In the data rows, 128 means zero.
Here is a table of points, one per row:
94;86;202;134;171;139;119;78;102;122;155;189;135;66;142;145;75;109;106;117;146;137;72;185;158;145;142;101;120;119;188;150;143;119;131;108;114;84;180;100;94;141;165;137;157;143;147;167;137;77;150;106;119;183;91;71;144;102;114;156;102;138;128;160
171;132;98;118;118;108;122;134;92;92;123;80;143;124;120;161;143;156;86;112;113;163;138;101;101;185;80;68;153;95;138;135;117;164;97;126;82;149;122;148;194;129;145;118;195;102;159;200;113;98;57;109;78;109;83;123;121;119;104;122;142;116;121;107
112;91;140;109;128;107;130;115;95;151;98;152;142;102;126;126;149;95;194;169;130;110;169;168;48;115;91;151;86;142;141;101;107;119;172;165;139;96;154;100;111;149;104;165;122;79;154;155;140;129;76;123;136;65;92;175;133;102;133;140;133;150;102;160
148;166;160;113;81;133;107;76;82;124;113;95;94;89;98;117;98;58;132;145;100;185;90;200;114;55;103;90;127;76;117;153;71;137;102;143;113;114;113;143;163;160;126;121;179;142;178;75;141;188;124;172;179;122;122;107;139;147;154;114;92;134;131;135
54;177;176;134;140;109;145;178;114;119;135;95;99;70;141;119;115;139;105;184;48;59;87;195;132;159;173;150;164;70;79;100;116;117;154;96;136;117;88;186;160;140;124;169;123;101;125;144;120;132;123;126;139;104;65;100;123;146;119;113;96;164;150;153
102;125;172;101;110;191;121;179;101;93;151;47;138;91;147;129;98;119;143;116;166;124;73;141;96;117;74;94;127;128;94;128;192;130;115;146;195;139;194;155;144;135;156;116;100;93;103;69;137;149;85;162;88;137;85;99;167;149;103;124;114;182;99;203
123;107;73;131;167;148;105;112;92;139;164;95;80;122;110;147;167;125;158;154;206;101;64;157;118;151;158;111;126;89;79;205;126;113;129;114;131;106;88;172;123;59;126;95;91;109;125;130;105;89;112;129;189;106;100;108;135;112;153;165;95;150;85;113
101;110;139;132;131;124;82;168;60;121;92;119;114;125;128;84;126;116;94;157;128;120;107;111;141;178;138;103;118;191;106;119;106;111;81;104;144;53;92;89;142;58;188;130;156;167;181;112;148;139;139;190;120;84;101;150;169;169;139;111;153;166;123;153
99;129;170;125;131;159;153;120;108;129;156;77;123;96;188;104;169;174;116;99;119;168;174;128;94;126;141;166;155;89;187;152;145;124;110;146;109;135;44;102;142;127;126;125;63;152;148;104;202;119;118;158;128;149;117;120;120;126;153;107;131;98;91;187
108;78;103;133;101;183;96;147;102;150;106;73;125;154;121;104;124;148;179;141;113;131;150;160;130;144;211;103;95;120;120;93;79;143;161;89;190;132;158;122;161;137;148;107;160;116;133;154;180;169;115;143;102;228;136;85;117;125;141;160;103;105;92;118
92;115;121;77;66;120;112;110;143;158;181;156;170;74;78;68;118;188;138;125;140;131;50;148;121;163;104;158;132;105;104;154;64;130;158;168;117;178;127;115;147;133;178;97;130;136;147;127;87;159;187;160;116;156;68;161;124;129;129;121;167;171;105;163
88;150;70;150;53;123;131;150;51;85;177;135;111;141;146;154;137;135;122;130;121;158;105;134;172;107;168;144;139;97;93;115;156;64;126;170;95;112;169;123;118;169;103;159;172;75;128;125;136;115;181;165;102;109;131;111;104;183;142;148;124;161;56;171
80;151;130;127;127;189;135;111;132;147;151;155;124;198;124;209;114;126;118;108;143;103;113;106;150;134;90;162;162;124;101;69;71;169;106;123;145;128;93;106;116;110;121;77;169;87;157;138;154;158;134;138;146;113;80;93;182;99;148;126;100;160;140;203
114;115;156;142;114;107;177;58;121;94;167;78;79;88;157;113;92;97;130;119;114;113;108;94;121;121;157;123;113;176;50;107;123;163;117;115;96;170;195;105;143;93;146;109;86;92;188;137;82;127;154;146;140;141;156;140;144;110;130;73;134;88;112;118
155;181;154;184;119;96;98;125;142;147;155;161;137;60;139;149;172;72;111;120;177;117;143;146;112;173;140;126;125;87;48;149;102;123;105;97;193;145;115;115;102;143;124;149;167;138;98;115;137;178;108;132;96;135;115;90;163;120;169;91;177;109;58;151
140;78;147;102;153;158;157;132;111;158;126;140;172;79;79;138;132;143;205;136;143;98;106;111;150;126;129;111;141;138;99;109;114;150;74;110;93;128;85;151;138;165;113;142;132;111;72;100;150;103;152;107;126;121;180;115;144;197;133;33;102;146;145;121
135;124;128;156;82;115;195;152;94;148;153;151;177;83;135;155;170;95;167;140;93;176;84;135;125;110;102;136;194;115;105;74;160;120;143;117;162;83;96;131;139;68;210;118;130;119;133;165;94;128;108;162;175;218;113;137;145;132;150;171;138;130;148;146
41;145;148;177;124;149;112;120;126;112;118;138;186;167;84;126;119;121;146;134;149;143;153;183;143;121;139;147;135;80;93;140;173;250;95;172;149;93;117;144;169;86;125;168;149;161;146;99;88;116;138;133;153;122;131;128;139;135;77;143;137;134;73;114
84;119;157;72;34;101;137;131;89;125;127;132;132;91;160;107;187;144;99;136;175;125;202;131;172;73;113;162;135;123;96;155;121;166;155;89;117;131;175;165;130;106;137;92;153;142;105;124;134;124;98;147;139;128;61;76;194;135;147;97;64;140;148;104
128;140;54;147;140;107;122;209;108;166;136;138;110;109;135;136;139;72;118;110;110;71;115;183;74;125;97;119;142;142;142;143;130;195;173;128;105;173;149;105;140;115;113;105;138;153;138;83;103;86;186;163;110;174;113;80;161;196;136;153;99;129;127;180
129;160;170;85;131;91;145;122;167;92;66;76;170;189;128;104;136;117;137;148;158;120;100;171;99;106;165;142;213;139;64;181;134;98;138;122;125;133;168;106;149;106;125;93;170;127;103;150;181;117;129;114;142;144;113;146;105;170;169;131;132;140;127;198
116;147;123;148;102;173;161;87;93;166;135;162;54;125;151;114;158;120;118;177;141;160;90;89;111;165;135;130;124;140;133;146;157;186;133;113;142;168;165;197;131;116;143;184;182;161;113;134;178;141;134;121;169;157;101;194;126;146;108;135;132;127;152;213
100;114;152;180;153;102;202;195;50;112;157;142;97;110;45;133;79;147;119;192;135;163;188;145;102;141;106;145;145;114;104;174;61;139;81;128;145;133;173;120;119;153;154;69;114;117;87;153;148;145;149;188;162;128;113;107;132;121;113;139;143;111;129;154
129;112;116;119;110;155;100;136;107;81;160;82;156;156;164;160;138;112;131;132;161;182;135;255;151;160;125;154;106;150;113;112;102;157;96;62;117;133;137;180;118;180;159;147;113;127;123;112;98;103;154;175;138;130;96;144;112;111;201;112;162;151;167;170
80;176;179;120;143;144;145;162;157;143;142;102;125;139;72;166;190;109;161;183;131;191;123;96;146;115;151;93;77;123;117;124;71;95;135;130;85;102;160;153;138;119;105;159;100;183;160;122;80;99;112;141;90;152;91;83;148;139;153;130;153;121;115;195
89;121;155;162;126;121;182;168;121;145;142;110;117;148;178;134;120;147;122;138;221;158;102;164;118;125;124;83;86;54;78;125;125;121;181;148;148;145;79;88;90;115;129;134;187;125;169;134;127;125;161;167;90;141;100;134;109;161;85;95;118;95;227;117
156;197;138;175;177;151;97;121;115;146;166;119;168;108;139;117;152;196;142;94;126;108;124;155;132;83;108;179;101;156;108;146;70;111;104;136;139;116;168;159;112;114;163;142;161;122;164;168;113;142;90;183;158;141;101;140;101;205;111;120;58;101;121;162
118;146;110;79;116;128;178;83;181;87;99;189;108;59;99;168;155;174;118;135;82;146;118;178;90;113;154;95;114;117;102;109;128;129;66;110;224;124;145;168;112;105;112;70;127;129;155;105;147;93;197;173;79;124;75;158;154;141;99;154;116;118;122;127
120;110;93;177;109;168;102;132;174;74;81;113;145;85;117;71;104;110;126;144;98;131;173;88;158;171;87;107;111;73;67;135;137;115;119;166;130;135;137;131;69;129;117;140;119;139;127;143;125;111;127;157;159;167;98;135;137;110;195;129;53;166;173;174
115;185;136;148;116;154;113;142;83;150;86;147;140;158;142;71;151;142;89;174;165;128;81;150;151;130;86;117;145;108;153;105;113;78;88;121;196;169;172;92;205;127;86;158;81;88;133;117;107;91;154;113;172;156;111;121;142;116;155;102;143;117;145;101
134;95;166;125;58;152;159;172;107;142;115;142;78;93;129;194;144;165;109;120;163;129;131;188;122;194;184;129;155;114;122;129;98;147;68;200;150;112;177;99;135;103;118;141;114;172;171;151;78;143;69;124;141;170;129;162;137;173;176;109;88;167;142;161
112;143;122;143;148;188;133;124;79;158;34;81;140;73;109;145;148;161;136;97;122;194;108;150;76;164;159;178;148;85;107;103;114;104;149;94;87;128;194;102;79;87;154;116;156;144;106;97;87;149;147;126;152;85;109;90;136;108;107;90;136;150;123;129
120;195;100;74;108;79;135;195;103;140;110;130;132;97;124;136;70;142;151;116;131;200;101;137;149;167;156;121;61;160;120;136;164;153;128;134;151;110;111;137;116;118;107;110;124;108;133;145;130;145;134;101;199;155;75;104;138;110;129;45;103;99;90;181
140;99;125;124;154;137;147;147;125;112;125;134;144;152;139;152;131;66;66;126;147;144;119;128;130;124;129;132;146;123;124;104;82;118;162;147;133;124;146;168;115;104;109;150;75;171;118;148;156;158;145;185;140;181;71;142;102;139;75;49;112;206;77;91
139;105;151;151;100;98;138;147;164;110;141;140;97;173;98;100;126;156;160;140;120;119;89;132;97;144;153;148;134;117;126;104;159;107;83;93;106;188;123;109;89;182;129;139;156;133;166;83;123;121;68;173;203;153;54;75;182;162;88;138;149;153;105;119
109;192;157;89;144;145;158;119;50;108;138;131;151;126;91;143;121;107;112;139;140;91;154;139;139;187;113;151;69;88;114;91;163;111;131;101;102;142;121;128;98;130;128;56;109;143;147;89;113;174;121;93;131;204;103;182;132;198;139;178;133;146;131;111
156;105;150;201;108;89;149;177;152;136;126;126;170;143;149;152;161;128;126;165;121;168;70;159;180;166;119;147;117;90;120;156;109;135;131;117;118;132;156;144;143;126;175;87;87;112;172;69;167;180;144;80;120;70;130;135;155;136;117;145;51;130;108;141
116;113;124;119;113;152;160;173;123;143;194;114;161;147;164;130;116;122;134;80;49;120;120;133;114;133;145;127;117;145;90;201;100;84;112;116;170;86;140;109;155;142;91;128;177;183;86;44;96;123;114;99;158;115;93;164;119;78;115;133;137;132;165;110
These points spread out most along one direction. Where along it does each point below lie, from 0 to 99? 50 is the average, and the first point above lies past it. One standard deviation of the points above along it is 16.
89;121;155;162;126;121;182;168;121;145;142;110;117;148;178;134;120;147;122;138;221;158;102;164;118;125;124;83;86;54;78;125;125;121;181;148;148;145;79;88;90;115;129;134;187;125;169;134;127;125;161;167;90;141;100;134;109;161;85;95;118;95;227;117 63
139;105;151;151;100;98;138;147;164;110;141;140;97;173;98;100;126;156;160;140;120;119;89;132;97;144;153;148;134;117;126;104;159;107;83;93;106;188;123;109;89;182;129;139;156;133;166;83;123;121;68;173;203;153;54;75;182;162;88;138;149;153;105;119 48
140;78;147;102;153;158;157;132;111;158;126;140;172;79;79;138;132;143;205;136;143;98;106;111;150;126;129;111;141;138;99;109;114;150;74;110;93;128;85;151;138;165;113;142;132;111;72;100;150;103;152;107;126;121;180;115;144;197;133;33;102;146;145;121 38
80;151;130;127;127;189;135;111;132;147;151;155;124;198;124;209;114;126;118;108;143;103;113;106;150;134;90;162;162;124;101;69;71;169;106;123;145;128;93;106;116;110;121;77;169;87;157;138;154;158;134;138;146;113;80;93;182;99;148;126;100;160;140;203 56
156;105;150;201;108;89;149;177;152;136;126;126;170;143;149;152;161;128;126;165;121;168;70;159;180;166;119;147;117;90;120;156;109;135;131;117;118;132;156;144;143;126;175;87;87;112;172;69;167;180;144;80;120;70;130;135;155;136;117;145;51;130;108;141 35
134;95;166;125;58;152;159;172;107;142;115;142;78;93;129;194;144;165;109;120;163;129;131;188;122;194;184;129;155;114;122;129;98;147;68;200;150;112;177;99;135;103;118;141;114;172;171;151;78;143;69;124;141;170;129;162;137;173;176;109;88;167;142;161 67
129;112;116;119;110;155;100;136;107;81;160;82;156;156;164;160;138;112;131;132;161;182;135;255;151;160;125;154;106;150;113;112;102;157;96;62;117;133;137;180;118;180;159;147;113;127;123;112;98;103;154;175;138;130;96;144;112;111;201;112;162;151;167;170 31
84;119;157;72;34;101;137;131;89;125;127;132;132;91;160;107;187;144;99;136;175;125;202;131;172;73;113;162;135;123;96;155;121;166;155;89;117;131;175;165;130;106;137;92;153;142;105;124;134;124;98;147;139;128;61;76;194;135;147;97;64;140;148;104 43
100;114;152;180;153;102;202;195;50;112;157;142;97;110;45;133;79;147;119;192;135;163;188;145;102;141;106;145;145;114;104;174;61;139;81;128;145;133;173;120;119;153;154;69;114;117;87;153;148;145;149;188;162;128;113;107;132;121;113;139;143;111;129;154 63
80;176;179;120;143;144;145;162;157;143;142;102;125;139;72;166;190;109;161;183;131;191;123;96;146;115;151;93;77;123;117;124;71;95;135;130;85;102;160;153;138;119;105;159;100;183;160;122;80;99;112;141;90;152;91;83;148;139;153;130;153;121;115;195 44
115;185;136;148;116;154;113;142;83;150;86;147;140;158;142;71;151;142;89;174;165;128;81;150;151;130;86;117;145;108;153;105;113;78;88;121;196;169;172;92;205;127;86;158;81;88;133;117;107;91;154;113;172;156;111;121;142;116;155;102;143;117;145;101 38
171;132;98;118;118;108;122;134;92;92;123;80;143;124;120;161;143;156;86;112;113;163;138;101;101;185;80;68;153;95;138;135;117;164;97;126;82;149;122;148;194;129;145;118;195;102;159;200;113;98;57;109;78;109;83;123;121;119;104;122;142;116;121;107 47
156;197;138;175;177;151;97;121;115;146;166;119;168;108;139;117;152;196;142;94;126;108;124;155;132;83;108;179;101;156;108;146;70;111;104;136;139;116;168;159;112;114;163;142;161;122;164;168;113;142;90;183;158;141;101;140;101;205;111;120;58;101;121;162 45
